(in the rows, 128 means zero)
The same turns and mirrors carry the whole set onto itself and the rows of a family onto each other. Which other rows belong to the same family as each row named below? List them in the order they appear above.
These 18 rows form 3 families of 6 rows each.
mosa: [122 149 142 176 125 141 140 163 109]
siv: [121 120 129 167 123 111 128 154 102]
ladid: [137 143 134 140  97 109 137 156 118]
pibim: [130 121 125 147 109 106 126 152 105]
Mufaf: [112 133 126 146  99 120 142 130 131]
nasu: [139 129 122 133 102 126 128 155 107]
Kazal: [137 136 124 139 109 150 130 160 104]
setaz: [116 140 124 139  96 138 143 132 131]
posam: [132 155 138 155 112 153 141 164 112]
Kemap: [119 128 131 174 130 136 130 158  99]
bes: [104 131 129 162 109 118 142 129 129]
Muvav: [126 137 138 161 110  97 137 155 115]
Tum: [113 144 127 149 104 154 145 136 128]
kufef: [101 134 131 171 118 133 144 133 126]
mogap: [118 140 142 179 124 113 139 158 111]
Gidat: [105 141 130 165 115 151 145 136 126]
togu: [128 135 129 160 123 155 131 162  99]
bosuv: [140 151 134 137  98 136 139 161 115]

Same family as Kemap: siv, pibim, nasu, Kazal, togu
Same family as Mufaf: setaz, bes, Tum, kufef, Gidat

The same turns and mirrors carry the whole set onto itself and the rows of a family onto each other. Which other rows belong to the same family as each row named below? List them in the order they appear above.
These 32 rows form 4 families of 8 rows each.
mes: [124  97 108 157 157 132 119 163 123  95 121 146 156 133 128]
ponuz: [ 82  96 124 128 165 127 116 130 125 116 122 142 134 136  99]
Rodob: [124 109 107 156 163 136 114 159 118 105 115 139 149 122 127]
buda: [123  92 111 136 150 114 115 141 124 125 105 133 145 149 103]
Kirim: [106 102 114 144 146 166 131 129 116 126 138 170 144 131 126]
Segis: [119 103 113 136 148 106 107 146 132 117 102 142 139 138 101]
Vovub: [ 99 103 114 148 175 153 116 142 106 109 115 156 142 131 129]
Totil: [ 98  94 120 128 168 133 119 133 125 112 123 136 124 143  93]
tup: [ 94  88 126 118 127 132 125 125 125 114 140 163 138 132 116]
Pafub: [136 108  99 146 129 142 125 153 126 107 132 162 148 133 129]
razim: [117  92 110 114 122 115 119 139 131 128 118 154 146 135 125]
fop: [ 94 103 118 154 174 156 115 134 118 113 120 156 146 126 124]
mepo: [103  97 115 144 132 161 121 126 120 125 138 169 141 136 131]
mepe: [ 90  95 122 130 169 128 106 127 118 112 131 148 127 133  99]
sen: [ 92  90 125 117 139 129 134 129 123 120 140 163 135 131 104]
bivef: [121  94 114 120 121 117 126 141 141 124 121 157 146 126 108]
gosol: [ 94  95 112 143 174 155 108 138 112 115 121 156 135 123 125]
nagov: [ 92  94 120 106 140 135 124 130 132 116 137 157 127 130 115]
Leze: [125 111 106 153 128 138 116 147 132 113 144 163 149 140 133]
Fug: [123 101  97 150 169 134 116 160 128 101 113 139 144 129 125]
pubir: [123 112 101 149 157 140 110 161 128  99 112 143 150 133 130]
pib: [ 92  89 117 112 132 133 129 127 131 119 130 168 137 138 108]
Vopo: [125  97 107 139 163 109 113 141 130 116 107 138 137 135 101]
gugap: [130 111 102 145 129 152 124 149 138 116 136 156 152 132 126]
lutir: [117 102 114 136 153 109 113 148 124 120 110 128 136 134 100]
lok: [106  92 119 153 176 153 120 140 117 108 114 160 139 118 122]
fodus: [128  91 111 128 122 113 130 138 136 118 116 153 148 134 118]
Mup: [128  95 107 120 121 115 125 144 129 124 118 155 139 135 109]
rit: [109 104 117 150 146 159 117 125 127 125 136 176 133 125 127]
volog: [106 103 109 144 140 163 124 129 126 116 137 179 145 136 125]
luno: [131 103 100 150 126 141 130 150 136 112 131 152 149 143 130]
nor: [ 90  98 124 133 166 119 116 134 114 112 121 148 128 143  97]

Same family as Mup: ponuz, Rodob, Pafub, fop, pib, lutir, volog
Same family as gosol: tup, mepo, mepe, Fug, Vopo, fodus, luno
Same family as gugap: Kirim, Segis, Vovub, sen, bivef, pubir, nor

The same turns and mirrors carry the whole set onto itself and the rows of a family onto each other. Which other rows belong to the same family as each row named below? List them in the order they appear above.
These 32 rows form 4 families of 8 rows each.
tedeb: [139 115 125 145 127 154 117 128 126 124 123 137 131 133 146 134 126 145
 134]
Dobem: [145 125 133 124 132 149 114 142 106 121 142 133 133 127 131 115 124 151
 142]
fudod: [ 99 139 142 136 148 108 106 144 136 133 106 125 127 147 133 154 115 157
 128]
lodup: [122 111 153 133 125 148 115 146 137 138 123 141 127 134 134 127 105 136
 128]
Nale: [129 130 123 120 150 100 112 165 102 110 133 114 128 154 122 146 124 158
 131]
Dut: [106 148 119 123 151 114 119 136 110 118 121 118 125 150 139 143 129 169
 136]
Kido: [113 152 122 130 150 110 106 136 114 123 117 118 132 142 136 148 129 166
 139]
vun: [147  98 153 137 138 132 131 148 134 117 140 132 134 142 122 124 120 140
 130]
Sevul: [139 117 124 141 128 139 132 125 128 124 134 124 138 138 146 133 126 134
 135]
lomul: [104 120 151 121 153 105 113 160 114 115 116 121 122 151 115 145 114 166
 116]
pinu: [134 102 146 147 129 151 117 139 140 127 119 143 127 137 137 134 116 143
 126]
losat: [119 135 139 118 160 108 119 153 108 106 130 122 123 151 118 132 129 178
 136]
Kiro: [120 117 142 124 150  98 113 173 120 115 126 120 123 159 116 149 112 152
 123]
lafe: [107 124 130 129 141 102 113 160 127 127 115 118 124 159 133 160 109 143
 121]
Kuni: [ 92 135 137 128 148 112 119 142 133 128 109 125 120 155 138 150 114 159
 126]
Tupa: [126 140 141 124 161 105 106 154 111 111 128 121 131 143 115 137 130 175
 139]
nivef: [114 131 135 117 155 107 113 154  97 107 125 116 126 147 117 141 125 173
 124]
dup: [126 103 144 139 129 150 114 149 143 132 123 142 133 139 136 130 101 146
 124]
Reruz: [104 122 157 123 158 107 119 159 130 117 119 129 118 156 117 139 115 168
 126]
vop: [148 119 122 131 134 151 112 143 112 116 141 134 141 132 134 119 121 161
 139]
vus: [130 121 118 138 125 155 113 133 127 131 125 134 139 134 150 132 112 148
 133]
fas: [ 93 128 138 125 145 109 114 147 118 124 107 119 122 150 131 155 113 158
 115]
Fotir: [133 103 144 143 129 136 132 136 144 129 128 131 133 142 138 135 115 129
 127]
maz: [103 139 122 122 147 111 113 141 101 117 115 113 127 146 134 150 123 164
 123]
toma: [149  98 151 141 137 148 116 148 130 115 131 143 128 136 123 123 122 153
 131]
mupal: [141 108 159 125 135 145 114 157 122 123 138 141 128 133 118 114 113 148
 134]
Zume: [126 128 128 132 122 153 114 130 120 135 127 133 132 129 147 128 116 139
 136]
ropa: [116 137 112 125 141 104 112 151 109 121 122 112 129 154 138 156 120 149
 128]
Sisa: [145 101 149 132 138 147 113 159 127 118 138 142 135 137 121 117 110 159
 131]
Gon: [154 112 133 135 136 135 132 137 119 113 145 125 138 138 132 122 131 144
 138]
rezo: [112 127 160 129 159 103 107 161 132 121 118 128 126 148 113 143 116 167
 129]
gasug: [153 112 131 140 135 151 117 137 116 112 135 137 132 133 133 123 131 155
 138]

Same family as fudod: Dobem, lodup, Kido, Tupa, mupal, Zume, rezo
Same family as vun: Nale, Sevul, Kiro, lafe, Fotir, ropa, Gon
Same family as vus: Dut, losat, Kuni, dup, Reruz, vop, Sisa

